Rows swapped in pairs by one turn or mirror: which row each one swaps with:
J476:  41 -16 -17  68 -33 -13  15   0 -29  30 -11  11  16  15 -17  37  30  10   1 -17   8 -27 -18   3   6  11  -1
J816:   9   4  14   5 -26 -43  12  25 -12   6  -5  24 -33  19   0 -44   7  40 -48  -3  15  17 -21 -11   9   6  21
J495: -25 -13  20  13 -43  10 -10 -10 -31   2 -19 -23   8  27 -36  -1  -6   2 -46 -35   2 -52 -26 -21   3 -11  -5
J305:  29 -43 -14  24 -15   2 -25  21  -3  22   8 -33 -10  16 -10  -6  28  40 -35  -9 -48 -50 -24  -4 -23 -16 -13
J230:  32  -2   1 -43  11  -4  17 -15 -21  -9  13 -34 -27  28 -31 -30 -14  -1 -47  -6  -6 -14 -38  16  18   9   8
J286:  15 -20   0  32  -3 -24   9 -14 -40   5 -13 -43   8 -12   5  -9  31 -23   8 -31  25 -18 -24 -39  -8 -25 -16
J312:  19  14 -12 -30  -6 -32  36  10   6 -12   9  -6  -8 -28 -16  -2  14  23  14 -60 -19 -17 -35 -11  13  12 -16
J552:  14 -48 -14 -27  -7  17  19 -31 -15   3  15 -22 -13   9 -31  23  -9 -21 -47 -41   2 -31 -18 -30  -4   0 -23
J108:  25  11  -8 -22 -11 -30  35  11   3 -17   6 -11   6 -31 -14   7  13  25  18 -56 -18 -14 -39 -13  14   1 -10
J991:  47 -48  27 -13 -25  13 -31   5  -7  -2  19  -1 -21   4 -37  -6   7  52 -36 -29  20   3  -2 -46   9   9   9
J793:  17 -34  -9 -35  -7  11  11 -40 -11  -2  14 -38 -21  22 -37  11 -11 -12 -57 -23  -3 -28 -31 -15   8   5   1
J178:  17   5  21  12   5 -35 -15  -6  -6   3  24   7 -19  63   4 -39  13  46 -17 -36 -21 -43  -4 -10   9  13   2
J913:  41  -4 -20  -3  12 -40  15 -12  -5  -5 -49  -6  -5   1   4 -15  40  -8 -24  27   5  -8   0  14  24   9 -20
J892:  31 -40  -2  -6  -6  -3  20   8 -12  11  18  -8 -18   7 -14  31   9 -39 -32 -34  15 -24   0 -47   5  -1 -53
J712:  34 -63  -2 -15 -43   0  17  -2 -18   3   7  -6 -16 -19 -30  20  54   5  17   6  13 -32 -23  -4  39   4 -12
J965:  29 -47  -5  24 -10  14 -41  12 -11  17  10 -29 -20  22 -14  -8  27  37 -40  -4 -38 -50 -25   1  -5 -21   0
J82:  53 -26 -11  -7  -2 -12 -16  -4   5   4 -17 -13  11 -11 -24  -8  24  40  15   8  35   0  19 -43  20  18  -7
J879:  57   4  10  59 -13 -14  12  -2 -26  16  -8  13  11  18  -4  36  34  22   5 -16  10 -24  -1   7   1  16 -29
J724:  39 -14   9 -19 -17  -7  24  26 -19 -11  45  18 -27  12 -11  -2  -1 -28 -20 -18   2 -28 -37 -45  36   9  22
J707:  18 -47 -15 -24 -15   7  15 -42  -7  -2  18 -30 -14  19 -34  26  -8 -14 -48 -29  -1 -27 -20 -28   3  -5 -24
J573:  34 -58  -7 -27 -40   8  11  11 -21   2   7  -3 -14 -23 -36  21  43  13  23  -1  13 -36 -22   2  34   4 -13
J195:  35 -57  -3 -20 -43  -2  14   4 -27  -1   6  -2  -7 -21 -40  22  52  10  20   3  10 -31 -25 -12  37   2 -21
J799:  30  21  31  36  19 -32  -1   6 -27  -3  12   4 -14  43   5 -19  21  37 -15 -51 -22 -35   7  -6  -4   9 -13
J463:  50   3   4  58 -19 -24  15   4 -42   8  -4  15   8  21   3  37  38  24  -1 -31   6 -25  -7   6  -3  13 -21
J865:  11   6  24   4 -20 -43  17  24 -22   9 -11  27 -29  17   1 -35   8  33 -49  10   7  12 -13 -18  13  -7  26
J375:  31 -33 -14  20  -2  -5 -30  19 -10  36  -3 -23 -31  48 -19 -17  27  27 -44   4 -43 -43 -11   4  -7 -15   4
J997:  32 -17   6  21  23 -51  33 -23 -36  20 -22   0 -35  20  -4 -10  39 -15  14 -12 -14  14 -34  -3  16 -13  -5
J998:  24 -32 -19  18 -26  11 -17  21 -14  36 -24   3   0  -3 -39  -4   5 -14  -8  13 -21  -8 -49 -39  17   9  29
J125:  13  -3  11  -5 -30 -47  20  37  -6  16  -4  22 -32  15   9 -28   9  29 -51   5  16  18  -6 -16  11   2  13
J544:  -5  23  10 -24  -3 -35  36   7 -20  12 -32   4 -23   3 -36  -5 -10   7  -6 -52 -28 -28 -34  -7  27  12   2
J681:  56 -40  -8 -13 -14  -1 -27   3   0  -1  -2 -19   0  -6 -33  -7  11  44   3  -1  32   5  19 -46  15  14  -8
J507:   8 -14  18   1 -41 -32   9  12  -9   9 -21  19 -24  21  -1 -23   9  50 -55   9  -3   9 -18  -6   8 -12  38
J776: -15  23  16 -17  -9 -18  29   4 -24  11 -33   1 -27  11 -43  -7  -8  -2 -20 -53 -25 -37 -31  -2  23   4  -1
J61:  17 -73 -13  -9 -38  -6   2 -20 -14  13  10  12 -20  -6 -39   6  49  25  15   6  -3 -35 -24 -18  40 -10  -5
J633:  37 -41  37   0 -22  10 -32   3 -12   7   3  15 -33  22 -49  -8   7  49 -52 -30  -5  17 -17 -30 -13  -1   0
J95:  49 -43  11 -19 -17  13 -28   2  -9   3  25  -3  -1 -13 -36 -15   8  55 -11 -17  28   8   0 -50  10  15  -6
J470:  35  22  27  50   6 -29  -2   4 -33   6  13  10  -2  35  13  -3  25  27 -10 -46  -6 -24   1  -3  -2  11 -40
J172:  22 -38  -8  27   5   7 -25  17 -14  40  -7 -24 -31  44 -20 -14  31  18 -38   5 -50 -43 -25  -2   5  -5   5
J149:  37  31  28  40  14 -38  -1  14 -22  -2  15   2  -6  44   3 -17  25  33 -19 -41 -16 -24  10 -15  -3  18 -19
J444:  24 -45  -2  -4 -10   1  26   0 -14  12  17  -7 -24   6 -13  30   3 -31 -33 -42   9 -21  -9 -49  -2   5 -54
J397:  53 -50  10 -14 -18  11 -24   5  -7  -6  14  -4  -2  -6 -36  -5   6  58 -16 -30  23   2   4 -48   0  16   0
J368:  43  18  19  53   0 -36   0  10 -30   4   8  14   4  36  10   8  27  26 -13 -43  -1 -22   5  -2   0   8 -31
J553:  47 -21  14 -28 -26  -6  30  31 -41  -4  23 -11 -13 -28 -26   7  38   5  11   3  11 -21 -18   9  37  23 -18
J752:   7 -10  12  -4 -39 -29  16  -3  -7  -1 -21  24 -27  17  -3 -37  17  40 -56  13   5   5 -23   1  12 -13  36
J856:   9 -21   2  -7 -26 -10   0 -35 -22 -25 -32   4 -25  17  -8 -12  27  42 -52  -3 -19 -16 -50   7   1 -27  28
J942:  31 -44 -29  39 -42   9   8   8 -21  34 -21   2  13  -4 -34  27  20   7   6   8  -3 -27 -34 -14  18  14  24
J938:  29 -33  -1  19   7  -6 -11  15 -26  45  -6  -5 -46  50 -29 -21  23  14 -38  11 -36 -42 -13 -13  22   5  24
J839:  23 -51  -2  21 -11   9 -35  16  -9  23  10 -29 -18  32 -17 -15  28  38 -41  -4 -40 -52 -25  -9 -15  -3 -16
J429:   1  28   9 -28   1 -33  37  12 -14  15 -25   9 -19   2 -36  -1  -2   5  -4 -57 -22 -23 -32  -3  27   9  -9
J231:   6 -26  12   5 -31 -19  -2 -22 -11 -13 -33  14 -26  16  -4 -23  26  49 -51  -4  -7  -3 -25  12   8 -25  38
J677:  15 -48 -14 -38  -4  10  16 -44 -12   2   9 -31 -13  18 -33  11  -6  -7 -50 -22   7 -26 -25 -39   0  -3  -6
J888:  20 -18  -6   4   4  -5  -8  16 -37  39 -14   5 -55  51 -26 -22  10  -1 -29   9 -23 -42 -29 -22  37   5  24
J71:  -1  31  12 -14  -8 -26  35  12 -25  10 -26   3 -33  11 -35   4   3   5  -7 -57 -26 -31 -36   9  36   6 -12
J910: -26  -6  26   5 -38   1   0  -1 -40  11 -30 -10  -4  21 -44   0  -2   0 -41 -42 -13 -45 -42 -23  12  -8   1
J659:  16 -46 -18 -26 -13   9   8 -41 -12  -1  13 -27 -21  21 -38  21  -6 -16 -54 -30   1 -32 -21 -17   2   0 -15
J577:  54 -29 -13 -20  12 -25  -1  -2   4  -1 -41 -16   3 -14 -10 -17  29  25  -4  26  17  -2  14 -16  29  20 -16
J486:  29   3  -8   2 -16 -25   6 -18  -4 -26 -22  13  -1  16  14 -20  34 -16 -40  26 -16 -27 -23  29  15   3 -16
J605:   4  31   6 -27  -7 -34  34   7 -16   3 -17  -5 -23  -7 -29  -3   1   4  -6 -63 -23 -23 -33  -6  33  15 -12
J205:  62 -38 -13 -23   2 -11 -16   3  -3   3 -16 -17  -1 -13 -18 -13  20  39   7   1  29  -2  16 -48  21  17 -10
J297:  39  19  17 -37  16  -8  17   7 -25   6   2 -34 -22  20 -40 -33 -16   7 -42  -7  -7 -10 -34  17  21  17   9
J656:  17 -75  -6 -17 -39  -7   5 -24 -19   4   5  11 -18  -1 -37  10  54  13  12   1  -1 -34 -23 -15  38 -10  -1
J137:  24 -13   1  27  17 -48  35 -12 -34  12 -24 -17 -12   3   2  -9  46 -24  24 -12   4   2 -26 -17   2 -15 -10
J640:  33 -14  -4  22  17 -48  35 -15 -35  14 -21 -22 -11   7   9  -6  33 -25  23 -15  11   2 -29 -16   8 -14 -19
J90:  28 -17   6  22  27 -52  32 -21 -30  24 -22   7 -32  17   4  -7  40  -8   8  -9 -11  19 -30  -3  13 -16 -15
J245:  43  21  27  37  10 -38   2  12 -30   4   6   9  -8  40   8  -5  24  27 -16 -55  -3 -26   8  -9   0  18 -31
J522:  54  18  25  48  -3 -31  13   5 -32  13  -3  13  14  29   5  23  31  25  -3 -35   5 -30  -1   5  -6  15 -26
J532:  29  -7  -4  29  16 -57  39 -18 -39  11 -25 -22 -10   8   8  -1  37 -23   7 -15   8   2 -22 -27   1 -11 -18
J270:  23 -18 -12  12  -5  13 -29  31  -9  11 -13   0   4  -7 -37 -26   2 -26 -16  -9 -27 -15 -53 -49  10   9  15
J588:  52 -38   6 -11 -20   2 -27   7   3  10   4 -17   3  -1 -29  -6  10  59 -13  -3  26   3  20 -51   9  17  -4
J418:  47  23  21  51  -2 -27   7  10 -22  15  -2   9   4  37   1   7  25  37 -10 -36   1 -22  11   9 -15   7 -25
J318:  27   2  10   3 -29 -10   8  -4  -5 -43   5  22   4  10  13 -16  16 -24 -50   7 -17 -25 -37  15  15  14 -16
J481:  59 -47   4 -16 -14   6 -26  11  -1   0   7  -6   5  -9 -29  -9   8  56  -7 -11  21   3   8 -47  14  12  -4
J160:  16  -9  16  -3   8  -5 -15   6 -10 -44 -19 -15 -14 -15  -7  -1  35 -11 -20 -48 -36 -27 -44 -26  -7 -34 -20
J130:  49 -49  25  -7 -27  21 -32   8   4   1  14   2  -8  -1 -30  -7   3  54 -27 -28  23  -2  -1 -38   0   8   2

J125 is swapped with -> J305
J397 is swapped with -> J245
J230 is swapped with -> J910
J553 is swapped with -> J286
J752 is swapped with -> J172
J470 is swapped with -> J95
J659 is swapped with -> J544
J507 is swapped with -> J375
J707 is swapped with -> J429
J856 is swapped with -> J888
J552 is swapped with -> J605
J205 is swapped with -> J463
J938 is swapped with -> J231

